Each row has a name. After each piece below comes the name of the row it's from. Each question is about the rows just above it. Some pieces are copies with a little noise.

[-20.7  -8.5  -9.8 -11.2 -17.8 -54.6 -37.9  -7.2  77.2 -11.9  54.7  13.3
  38.2] : H
[-33.8  -8.6  -8.3 -14.3 -19.2 -57.2 -38.9  -7.3  79.9 -12.8  57.1  13.2
  40.1] : T
[ 35.0  -8.5  -9.2 -12.4 -19.0 -55.8 -37.6  -7.2  78.2 -11.7  55.7  13.1
  38.0] : N
[-16.4  -8.3 -13.3  -6.4 -15.8 -50.9 -35.8  -6.1  69.4 -12.1  51.0  13.4
  33.3] : B
[ 17.2  -8.4 -11.7  -9.5 -17.6 -53.6 -37.0  -5.9  73.8 -11.5  53.2  13.7
  35.8] : Z
[  6.6  -8.6  -7.4 -15.3 -19.9 -58.1 -39.1  -7.5  82.4 -12.8  58.3  12.6
  41.1] : Y
[-30.2  -8.6  -8.7 -12.9 -18.9 -56.8 -38.4  -7.5  79.4 -12.8  56.4  13.2
  39.4] : Q
[  6.6  -8.6  -7.4 -15.3 -19.9 -58.1 -39.1  -7.5  81.5 -12.8  58.3  12.6
  41.1] : J
[ 25.3  -8.4 -10.8 -10.5 -18.3 -54.5 -37.1  -6.8  75.9 -12.1  54.5  13.6
  37.8] : U
[ -2.1  -8.5  -3.6 -18.8 -20.7 -58.5 -38.1  -8.1  83.2 -12.2  58.1  11.3
  42.4] : X
[-10.9  -8.3 -13.0  -7.7 -16.8 -52.0 -36.3  -6.0  70.9 -11.6  51.2  14.2
  34.3] : C
[ 11.1  -8.4 -11.8  -8.4 -16.7 -52.2 -36.6  -6.6  72.6 -11.7  52.2  13.8
  35.3] : F
find: [ 35.0  -8.6  -9.2 -12.5 -19.1 -55.8 -37.7  -7.2  78.1 -11.8  55.7  13.1
  37.9]
N
find: [-33.7  -8.6  -8.3 -14.3 -19.2 -57.2 -38.9  -7.2  80.0 -12.8  57.1  13.2
  40.1]
T
find: [ 17.2  -8.4 -11.7  -9.6 -17.4 -53.9 -36.7  -5.7  74.0 -11.6  53.4  13.8
  35.7]
Z
find: [-20.7  -8.5  -9.9 -11.4 -17.8 -54.6 -38.0  -7.2  77.3 -11.9  54.7  13.3
  38.3]
H
find: [ 11.1  -8.2 -11.8  -8.4 -16.7 -52.3 -36.8  -6.7  72.6 -11.6  52.3  14.0
  35.3]
F

[ 10.1  -3.4   2.4   6.8  -7.0   9.3  -3.8  14.7  28.4   6.4 -11.8  -6.1
 -14.7 -28.9   6.0 -12.4  -4.7  18.8  -3.8  12.0 -16.8  -8.0  -9.4  -7.0
  -2.2  12.8   2.9  -0.9] : poti
[-13.7 -24.2  12.4 -13.5  -6.4 -68.0   0.9 -61.6   4.0  -6.7 -28.4 -36.6
  22.8   0.9 -31.5  -3.4 -33.3  39.6 -25.4  -1.2   4.1  -0.2 -13.9 -17.9
 -47.5 -44.3  19.7 -15.9] : Fus
[ 10.1  -3.4   2.4   6.8  -7.0   9.3  -3.8  14.7  28.4   6.4 -11.8  -6.1
 -14.7 -28.9   6.0 -12.4  -4.7  18.8  13.0  -5.2 -15.7 -15.0  -7.4  -3.3
  40.6   3.1  -6.7   6.8] : kobi
[ 10.1  -3.4   2.4   6.8  -7.0   9.3  -3.8  14.7  28.4   6.4 -11.8  -6.1
 -14.7 -28.9   6.0 -12.4  -4.7  18.8  13.0  -5.2 -15.7 -15.0  -7.4 -17.9
 -47.5 -44.3  19.7 -15.9] : gen
find: [ 10.1  -3.4   2.4   6.9  -6.9   9.2  -3.8  14.7  28.4   6.5 -11.9  -6.1
 -14.7 -28.9   6.0 -12.3  -4.6  18.9  13.1  -5.2 -15.7 -15.0  -7.4  -3.2
  40.6   3.1  -6.7   6.7]
kobi
find: [ 10.4  -3.1   2.4   6.7  -7.1   9.4  -3.6  14.7  28.6   6.6 -11.7  -6.2
 -14.5 -28.9   6.0 -12.2  -4.8  18.9  -3.9  12.0 -16.9  -8.3  -9.4  -7.0
  -2.3  12.7   2.7  -1.0]
poti

[ 22.0 -76.6   1.1  -1.5   1.5] : sidig
[ 27.7  62.1   1.0 -10.1   3.5] : kitop
[-17.0  -1.3  -2.0  -8.0  -3.3] : bugik
[61.1 -3.6  3.2  1.5 -0.2] : gete
[ 22.0 -76.6   1.1 -28.0  -6.1] : bukog
[-17.0  -1.3  -2.0 -76.7  -3.3] : Vofod
find: [-17.0  -1.4  -2.0  -7.9  -3.3]
bugik
find: [ 22.0 -76.5   1.2 -28.1  -6.1]
bukog
find: [ 21.9 -76.6   1.3  -1.3   1.4]
sidig
find: [61.1 -3.6  3.2  1.5 -0.3]
gete

[-56.6  40.4 -57.9  63.5 -90.0  40.1  -1.2 -47.9  -3.4] = zub
[60.4 22.6 64.1 26.8 50.8  9.5 18.7 57.6 30.4] = bef
[ 30.8 -49.4  33.5  42.2  31.5  25.8 -36.7  11.9  -2.5] = vig
find: [-56.7  40.4 -57.8  63.4 -90.0  40.2  -1.1 -47.9  -3.4]
zub
find: [60.3 22.6 64.0 26.9 50.7  9.5 18.7 57.5 30.5]
bef

[  1.4  74.8  12.0 -70.7  13.7 -10.5  38.0  -9.2] = gove
[-11.8 -65.6   6.8   5.6  -8.9 -18.1  40.5 -97.5] = Bopin
[ -7.4   4.2 -11.2  23.0   9.0  -4.7  23.3 -14.8] = geki
find: [ -7.3   4.2 -11.1  23.0   9.1  -4.8  23.3 -14.8]
geki
find: [-11.8 -65.6   6.9   5.5  -8.9 -18.1  40.4 -97.6]
Bopin
find: [  1.4  74.9  12.0 -70.7  13.6 -10.5  38.0  -9.3]
gove

[ 35.6 -10.5   7.7 -20.1  14.0   9.2  11.7  -4.5] : tisi
[ 86.7   7.8   5.1 -16.7  19.0  10.0 -57.6 -24.4] : bopi
[-17.3   1.9  22.4  12.2   9.6 -40.4  -0.2   5.2] : sedig
[-19.2  12.3   2.7 -17.2  20.1  15.9   4.3 -19.7] : bup
[ 34.4  18.2   6.8 -18.5 -11.6  -8.3   6.2 -26.0] : mim
[ -4.2  12.4  -3.5  23.5  12.6   2.5 -48.2 -44.4] : zezo
find: [ 34.4  18.2   6.9 -18.5 -11.6  -8.4   6.2 -26.0]
mim
find: [ 86.7   8.0   5.0 -16.6  18.9   9.9 -57.6 -24.5]
bopi

[ 27.8  23.3  71.0  48.9 -53.6   9.5  15.0  -6.9 -16.3] = gov
[  9.6   8.0  18.1  10.6 -19.4  -3.0  -2.6  -2.7   0.3] = Rabol
[-28.2 -21.1 -76.3 -55.6  66.1  11.3 -18.8   6.8  11.1] = Fim
[-10.2  -3.0 -25.4 -18.5  25.9  -8.3  -4.2   8.8   4.1] = gusa
[ 29.5  23.8  81.0  63.3 -70.7  -0.8  14.8 -12.5 -10.9] = tibag
[-5.0 -1.8 -4.2  0.7  0.6  2.5  0.8 -3.6 -1.4] = tun
find: [-10.1  -3.0 -25.2 -18.2  26.0  -8.1  -4.1   8.8   4.2]
gusa
find: [  9.7   8.2  18.0  10.6 -19.4  -3.1  -2.6  -2.8   0.4]
Rabol

[-30.5 -32.8 -11.7 -55.0 -21.1  -3.2  25.6 -35.3 -17.7  71.6 -63.5  -6.8
  25.0  26.3  -8.6  10.7  57.3] -> Vul
[-24.2 -48.4 -31.5 -75.9 -40.5 -38.7  13.5 -33.8  30.5  57.3 -41.4  23.1
  44.0  18.8  28.1  13.3  94.0] -> Zedob
[ 13.3  24.0  11.9  36.3  30.9  53.9  -1.5 -21.0 -54.5  26.1  -8.4 -60.3
 -50.7 -17.2 -73.4 -37.9 -80.2] -> zim
find: [-24.2 -48.2 -31.8 -75.7 -40.5 -38.5  13.5 -33.7  30.5  57.3 -41.4  23.3
  43.8  18.9  28.2  13.2  94.1]
Zedob
find: [ 13.3  24.0  12.0  36.4  30.9  53.8  -1.5 -21.0 -54.5  26.1  -8.4 -60.3
 -50.7 -17.3 -73.4 -37.8 -80.2]
zim

[-38.8  67.8 -89.2  24.3  42.9] = pem
[ 62.7   5.8 -58.2 -15.9   4.1] = meb
[ 62.7   5.8 -58.2 -15.9  17.8] = Feven
[  1.6  -1.4 -22.8  71.9 -43.7] = vetus
find: [  1.8  -1.3 -22.8  72.0 -43.6]
vetus
find: [ 62.6   5.7 -58.3 -15.7   4.4]
meb

